rotation ticks, each row followed by its count of ticks
The counts run from 0 to 581.
[ 20.2  -4.7  -6.8 -12.6   5.7 -24.0 -16.8  16.6  -1.6  11.6  14.4  -0.6
 -12.7   1.1  -5.1  27.0  -7.0   3.3  20.0   4.3 -23.4   2.0   8.9  -4.0
  30.1  14.2   0.0  18.7 -44.8  13.3 -19.3  -8.2 -41.6  -3.1  30.4 -26.5
  10.7] -> 8
[ 27.0  16.0   9.6   0.9  34.2 -11.3  -7.8  27.3   2.2  29.8  10.5  -1.2
   2.7 -15.2 -22.5  16.8 -18.5  22.8  -2.5 -14.6  -3.0 -12.6   6.8  14.8
  17.3  15.2   2.4   0.1 -37.4  29.7 -30.1 -26.2 -34.1  -1.7  18.8 -10.1
  11.8] -> 182
[  9.4 -14.1 -17.9 -21.9  -8.6 -33.5   0.1  -1.0  -7.6  14.2  16.7   1.5
  17.1  25.1 -16.5  11.4 -37.6   1.0  23.3 -21.8 -16.3 -18.8  48.6  -2.4
  17.1  11.0   2.8 -13.5 -16.6  -8.9 -11.4  19.7 -16.0  20.8   7.2 -33.9
   3.7] -> 26
[-12.3  -7.6  -8.8 -37.2  27.5 -11.3 -10.2   8.0 -31.9   2.2   4.0 -20.5
 -11.0  50.0 -12.8  12.0 -11.0 -12.0  16.5  18.1 -10.1  15.9  30.9   8.4
 -27.2  -4.1  -5.7  -3.8   3.5  29.8   4.5  23.7 -17.0  11.7  -7.1 -17.3
   2.1] -> 388
[ 16.4   0.0   1.4   7.1  -4.1   6.2  33.3  14.6  26.4  28.0 -22.4   2.4
  17.8  30.8  11.0  -0.9 -18.8  -7.9  23.3  -4.5  30.4   3.9  19.0  31.0
 -10.7  10.3  14.0   0.4 -32.2  -2.7   9.2 -21.8 -18.9  -9.6 -32.1  -2.5
   6.3] -> 501
[ 16.9   9.1   6.8 -47.3   3.8 -36.1   7.0  -5.0   3.0   8.5 -14.3   8.7
 -17.0  20.1   1.7 -22.7 -13.9 -27.3   9.6   9.4  -2.6   0.3  25.3   2.8
  -5.6   5.8 -25.3   2.6 -19.9  34.0   4.8   0.3 -35.7  33.7   2.0 -11.0
  19.1] -> 402
[-19.2   5.4 -17.1 -16.7   0.7 -12.4 -14.5  -4.0 -12.7 -14.1  22.6 -28.7
  17.4  20.0  32.2  -3.7   7.6 -41.6  -7.9  10.8  11.4   9.8 -19.7 -18.1
  10.6   4.3  16.8  -0.7 -27.4  -5.5 -25.6  38.9   3.4 -36.4  -5.8  15.5
  -0.5] -> 255
[  1.2  19.6 -22.0  -0.8   6.7  19.1   4.3   4.5  -7.4  25.9  43.5  -5.4
   5.6  16.9  13.1   4.3  13.7 -36.3   5.0  13.3  24.3  38.3 -28.4 -11.5
 -34.8   7.5  -3.4  28.0 -12.6  33.4   1.1  11.6   1.0 -11.4 -12.9 -13.4
   2.9] -> 98
[-15.5  25.0 -17.7  -7.7   9.7   1.0  -7.5 -14.2  13.5   2.8  -3.4  -3.3
   0.6  26.0 -20.3  35.7 -42.3  28.5  21.0 -20.6  -4.7 -21.7  14.9   5.7
  -5.6   1.7  -2.8 -27.3 -29.1  13.8 -21.4   0.2 -21.0 -11.4  -4.5 -29.5
  34.6] -> 547
[ 11.0   2.5  -6.3  -3.7  50.1 -12.0   0.0  27.2  -8.1  24.8  -2.6 -25.7
   5.0   8.9 -27.3  13.0 -14.4   8.4 -26.2   7.7 -19.8   4.7  39.1 -12.7
   8.6   3.5  18.5 -12.0  -9.1  40.8 -13.5 -17.8 -28.3 -10.5  -6.0 -21.6
  -4.2] -> 198
[ 19.7  35.0 -26.4  -1.8   0.7  -6.0 -11.8  -3.8  14.5  -3.5  19.4   3.4
   0.2   4.8   4.3  29.4 -11.3   1.1  15.5  -7.8  38.3   0.1 -34.2  30.8
   3.1   1.1  -2.5  -8.4 -27.7   4.0 -34.7 -19.0 -29.9   9.2  12.5 -28.7
  21.1] -> 536
[ -7.6  -7.8 -16.6 -28.9  34.6   1.9   1.3  -2.8 -22.5   9.3 -13.0 -31.7
  28.5  36.2   4.8   2.0 -19.7 -12.8 -22.9  17.9 -19.3  -1.4  44.4 -18.5
   3.9 -11.3  19.3 -36.4  -2.3  12.8  -9.8   5.8 -15.7  -2.1 -28.2  -7.1
  -1.2] -> 215
[ 12.9   3.0 -28.7 -20.0  26.7  -0.7 -35.3  21.5 -33.5  -4.1  47.2   5.5
  -1.4  29.8  25.2  26.6 -14.0 -14.3  -6.9   4.8 -13.9   2.4  -0.4  19.4
 -12.1   1.3  18.5  -6.4  15.0   9.4  -8.0  13.7   1.8  18.4  27.8  -3.5
   6.2] -> 376
[  7.0 -19.9  10.1   9.7 -32.9  15.1 -11.7   5.2  15.7  30.8  48.8   8.4
  22.4  -3.3  16.9  -3.2 -25.7   3.8  -1.9  11.7   7.5 -23.4  25.6   6.1
  10.6 -10.6  20.7  -3.2 -40.2 -36.6  -6.8  12.9 -10.1  12.4   2.5   8.4
  13.3] -> 315
[ 17.0  -4.1 -18.0 -15.6  -3.5   0.6  -0.9  -7.6  -0.4 -10.1  -8.5 -22.4
  20.8  47.4 -11.0  19.2 -35.7  17.9  35.5 -18.0 -12.7 -25.0  10.6  -4.6
  15.1  18.1 -21.9   6.5 -26.0  18.9 -11.7   5.5 -33.2  -4.5  20.8 -12.6
   4.6] -> 3
[-10.7   0.1 -24.0   1.7 -51.2  23.2  -2.0   6.6  19.1  21.2  44.7 -13.0
  12.8   9.2  -1.0   7.8 -13.4 -13.8  -0.2 -12.0  29.6 -19.2  -6.5 -28.1
   7.5 -20.0  -2.7   1.3 -19.4 -10.7 -28.3   7.0   1.9  16.6  -2.0  -0.6
   2.2] -> 293
[  8.8   2.3 -23.9 -16.4  46.2 -24.0  -9.5   0.6 -28.3  26.0   1.0 -14.9
  23.9  40.6   5.7   0.6 -30.9  -1.1 -25.9  -4.7   2.3  -0.9   9.1  11.1
  23.8 -14.1  29.4 -28.1  25.3  13.0   3.0  -6.3  11.5  14.4 -10.3  -2.1
  -3.2] -> 208
[  1.9 -20.8 -24.2 -17.4  16.1 -28.5  27.9  -9.3  -7.6  20.8   1.2 -14.9
   8.2  39.1 -41.8  -5.7 -29.9 -17.9   1.4  10.2  -4.0  10.4  27.7  -4.7
   3.2  -2.3  16.6  14.9  28.9  12.7  -9.7  18.4 -26.2  25.8 -17.3 -15.2
  -5.0] -> 40
[ 10.8 -23.1   3.1   3.5 -11.2  17.9 -12.8   9.0  -2.1   9.1  40.2   4.2
   3.5  13.5  17.1 -10.6 -19.0  -8.8 -24.5  25.7  24.7  27.0 -29.5  26.0
  -7.7 -15.7  34.4  18.4  -9.1 -11.9  -7.1  -0.2 -33.1  12.3   4.5   7.1
  -0.9] -> 324
[  5.5   2.7 -20.5 -19.9  -7.0 -13.0  34.0 -34.2  10.5  14.2   7.4 -11.4
  28.6  30.4  -9.1 -38.6 -36.2 -18.6  11.3 -14.1   2.4  -2.4   7.1  -1.5
  -4.5   8.1   0.3  -2.4  17.7   7.9  -2.8  22.2 -29.9  25.4 -25.8  -2.1
   8.8] -> 56
[  4.9  24.1   8.8 -17.4 -11.6   2.5  23.8  10.0  11.9  36.9  21.2  15.8
  -1.6 -17.9   4.8 -14.4 -17.0 -15.3 -15.0 -19.6 -13.5  10.3  -8.2 -34.3
  10.4  19.7  -3.1  22.3 -37.7  34.5 -16.2 -16.8 -10.7  -1.3  10.7 -13.8
  14.7] -> 454
[ -8.4   4.4 -10.0 -28.7  14.2   1.8 -19.7   0.7 -36.8   5.2   8.5 -20.2
   7.9  46.5  -3.8   5.0 -12.0 -11.8  11.4  25.4 -36.4 -12.6  43.6  -0.4
 -13.0  -3.2 -11.9 -29.3 -13.4  21.6   6.1  27.6 -19.0  10.3  -1.0 -14.7
  11.9] -> 389
[ 21.8  28.2 -19.3  -9.7   6.2 -35.1  -4.2  -8.8  21.8  28.1   3.8   8.8
 -22.1   6.0 -13.8  23.6 -30.0  21.9  14.8 -14.2  17.3   0.9   4.2  21.9
  -0.8  -5.8  -6.0 -14.3 -17.5  15.5 -12.3 -18.2 -30.1  10.3   3.7 -46.6
  19.7] -> 553
[ 11.7  12.9 -14.1 -29.8   2.9   8.5 -17.8   2.6 -21.0   7.6  21.0 -15.0
  13.7  30.6  10.9   7.4  -9.5 -18.9  16.3  19.1 -33.8 -35.2  43.6   2.9
   1.4  -4.4 -17.2 -27.4 -13.3   9.0  -4.2  15.1 -14.7  30.8  14.2  -1.4
  26.5] -> 390
[  7.1  10.0 -18.2 -21.4  -2.7 -41.6  28.2 -19.1  30.5   2.8 -20.0 -21.5
  16.1  24.1  -0.4  -8.5 -22.5 -23.2  13.8 -21.0  21.8 -18.5  14.2 -18.8
  17.4   9.0  -4.7   5.6 -37.5  19.4   3.9  11.6  -3.4 -20.5  -7.3  19.8
  21.9] -> 252
[  1.0  11.3   2.4 -12.5  -4.7  20.0  13.6   2.2   0.4  53.2   5.8  23.9
  32.9  15.5   4.3  -4.4 -39.1 -13.9   0.6 -40.3  -0.2  -1.7  19.1  -6.9
  19.0  14.5  19.1   1.5 -28.8  -1.6  11.0 -18.6  22.7  -0.3  -9.3  -1.9
  23.4] -> 472
[ 32.2  20.2 -21.3  -6.0  -2.9 -17.1  -2.8  13.3 -19.4  -4.8  30.2   2.3
 -11.1  13.7  25.0   9.4  -2.0 -18.6 -10.0  32.1  -5.2 -13.7  38.9   3.4
   5.5 -10.1 -16.4 -21.2 -14.7  21.0  -4.9   3.1 -13.4  23.2  33.4 -13.1
  -1.7] -> 384
[  6.9  25.0 -12.3  25.8   4.5   5.3  -6.5  26.8  -2.6   2.4  26.4  -7.7
 -14.4   7.8  21.6  28.7   4.2   6.9   2.0  22.2  -5.3  -6.7 -14.5  31.9
   5.8   2.1  22.9 -13.3 -46.0 -11.5 -40.7   7.8 -29.5 -37.0   8.6 -13.6
   4.5] -> 528
[ 13.4  -4.2 -10.6 -32.7  23.7 -32.8 -16.6 -38.8  16.2  30.5  -6.3  -5.5
   7.0  22.3 -16.3   2.8 -43.4  -5.8   6.2  -5.5  35.4 -12.4  19.3   5.6
   7.6 -11.5   3.4  -3.4   5.1   7.6   7.0   0.2 -24.6  29.4 -19.4  -8.4
  17.2] -> 577
[ 31.6 -10.9   6.9  -4.8  20.1   6.1   2.3   2.6   8.3 -16.0  15.8 -17.9
  10.3  12.5  -1.2  14.9 -15.8  21.4   0.8  19.8 -13.5  15.1  17.3   1.9
 -24.7  12.1  12.2  23.4 -42.0  30.1  19.7  -3.8 -54.6  -0.6  20.7   1.3
  21.2] -> 349
[ 17.9  -6.4   2.2  18.5  31.4  -9.5   2.9   5.1  -3.9  15.9   9.1 -11.1
  -7.1  29.3   4.9  -4.8 -26.9  29.0   1.4  20.9   0.1  29.9  -6.8  32.2
 -15.9   4.6  37.0  19.1 -20.1  12.2  29.4   6.1 -32.9 -10.4   8.3  -0.4
  -8.8] -> 342
[-11.3 -25.0   7.0   3.4 -19.4  28.3  24.6  -8.9  21.6  16.6   2.9   1.5
  -4.7  29.2   2.6 -20.9 -44.9  27.3 -21.1   9.0 -20.4  -4.2  12.2   2.2
  -9.6 -14.8  26.3   3.3 -30.7   8.6  24.5  10.6 -37.2  -5.5  -4.2  -1.0
  14.5] -> 320
[-19.5   8.9   1.8 -13.4 -19.9  44.8  -6.9  -3.0   5.3  41.7  19.5  24.1
  10.5  34.7  20.1   7.6 -27.6  -7.6  23.8 -12.0  10.6 -21.9  13.1  22.0
 -21.0   6.7 -14.5 -10.2 -20.5  -9.4   7.4   8.4  13.1   0.2 -14.0  -0.4
  24.6] -> 125
[ 41.1  17.5 -33.3  10.7   5.7 -10.1 -20.0  11.8 -15.0  -1.3  36.8  -4.5
  27.6  19.2  15.7  21.0  -9.8   5.1  28.4  -2.4  12.3 -21.4  27.5  19.7
  -5.3  14.6  -6.4  -8.0 -13.9  -3.3   0.2   0.6  -5.2  30.7  26.7  -0.9
   6.4] -> 368
[  2.6  -8.6 -10.5 -25.0  27.8 -52.5   5.0  12.4  26.6  27.4 -18.5 -27.5
   7.0  18.2  -2.3  -7.0  -3.9 -33.5  16.0 -13.1  25.9   0.7  14.9   7.3
   2.1  10.1  25.3  -1.0   0.4  11.6  -6.3  -1.3  -9.6  -8.1 -20.6  21.5
  15.5] -> 236
[-12.5   0.2   5.6 -14.2   7.9  38.7   7.8  28.1  -3.3  50.8  15.3  -4.6
   4.9   4.7  -3.9   5.1   7.5 -35.0 -18.7   8.7 -14.9  29.8 -14.5 -26.4
  -0.5   6.6  23.0  22.5  -6.8  28.2 -18.5  -8.0  -2.8 -11.5 -19.4 -17.6
   3.2] -> 469
[-28.1   9.8 -16.1  -0.9   8.3 -27.2  -4.9  -9.0 -12.7  14.7  10.0  -5.8
   4.9  30.2  15.1  -8.2 -15.0 -19.7 -12.6   2.1 -12.0  -3.4 -15.9  -5.2
  29.7  -7.0  22.2   2.5 -30.2  -3.7   7.9  49.2  19.6 -45.1   2.1  24.3
  14.3] -> 261
[  6.0  23.0  -8.2   5.8  -2.1  22.6  16.9 -15.4  10.8  39.2  17.4   5.5
  25.7  17.8  -0.5   3.1  -8.3 -12.8  18.8   1.4  -5.9 -10.8  28.1 -21.8
 -13.8  11.1 -12.1  12.5 -42.7  30.8  36.7  12.0  14.1 -13.7 -12.0  -6.7
  37.3] -> 101
[ 17.6  -6.3 -30.9  -8.3   0.2 -18.3 -13.2  13.6 -12.0  19.4  25.2 -14.2
   6.1  22.7 -31.4  25.2   4.5 -25.8  17.6   4.6   5.5   3.7  -7.5   2.7
  32.3  -6.3  -2.1  13.6  20.2   9.8 -35.3  -1.5 -31.3  30.8  16.1 -23.3
   1.8] -> 22
[  9.2  29.3 -19.8  15.9   5.9  -7.5  30.4  21.9  36.0  13.2  -4.8   0.4
 -15.9   9.4 -10.3  24.8 -15.1  21.3  18.9 -15.6  11.7 -13.9 -13.1  31.2
 -11.7  10.3   2.3  -3.1 -22.5  19.5 -34.5 -12.8 -35.4 -12.1  10.0 -18.4
  26.8] -> 530
[ 30.8 -13.6  -3.4  11.4  30.0  14.7  -1.8  14.6   4.3  -9.1  19.7 -22.8
   7.4  15.2   0.1  17.3  -5.9   5.4 -17.9  36.9   1.3  22.2  -9.5   1.4
 -18.1   1.2  21.0  27.5 -20.2  25.0  -5.3  -2.1 -48.0  -1.5  19.3   3.2
   9.6] -> 348
[ -1.2  -8.7  -9.4  20.3  -1.4  38.8  21.7  26.4 -17.5   7.8   7.7 -11.5
  33.6  37.7  27.8  19.6 -10.7 -23.3 -20.1  32.1   3.7 -10.9   3.6  26.5
  -2.4  -7.0  27.9 -10.1 -20.6 -12.8 -26.3  18.2  -0.5 -19.6 -22.7  15.0
  -4.1] -> 504
[  7.1   5.5  -5.9  -5.1  39.4 -17.6  -7.7   8.3  -8.3  32.2   3.7  -1.6
   4.5  24.5 -25.2  15.6 -41.9  36.8   0.2 -38.0  10.8  -5.8   1.9  32.2
  -6.9  26.5  18.9   0.5   0.6  13.4 -17.6  -7.4  -5.9   2.0   8.2  -8.8
 -12.5] -> 184
[ -2.6   1.5   6.1   1.5 -16.2  39.2  37.6   3.3  13.5  22.3 -24.9  11.6
  17.1  31.1  26.0  -9.2 -31.7  -1.3  -4.1  -3.1 -16.6   3.2  17.2  22.1
 -13.4   3.0  20.5 -15.3 -37.3  10.8   8.6 -17.4 -22.5 -23.5 -24.2 -17.6
  11.8] -> 494
[ 25.8  10.4  -7.6 -15.4  13.9 -34.0   0.1  17.2  29.5  16.1   2.6 -25.6
  10.0  -5.3  17.5  -8.5  18.2 -46.6   3.2  19.0  13.9 -12.5  18.9 -14.1
  30.1  -2.4   7.4 -15.9 -23.3   8.0 -12.8 -19.7 -27.5   0.8  -6.0  15.6
  26.9] -> 234
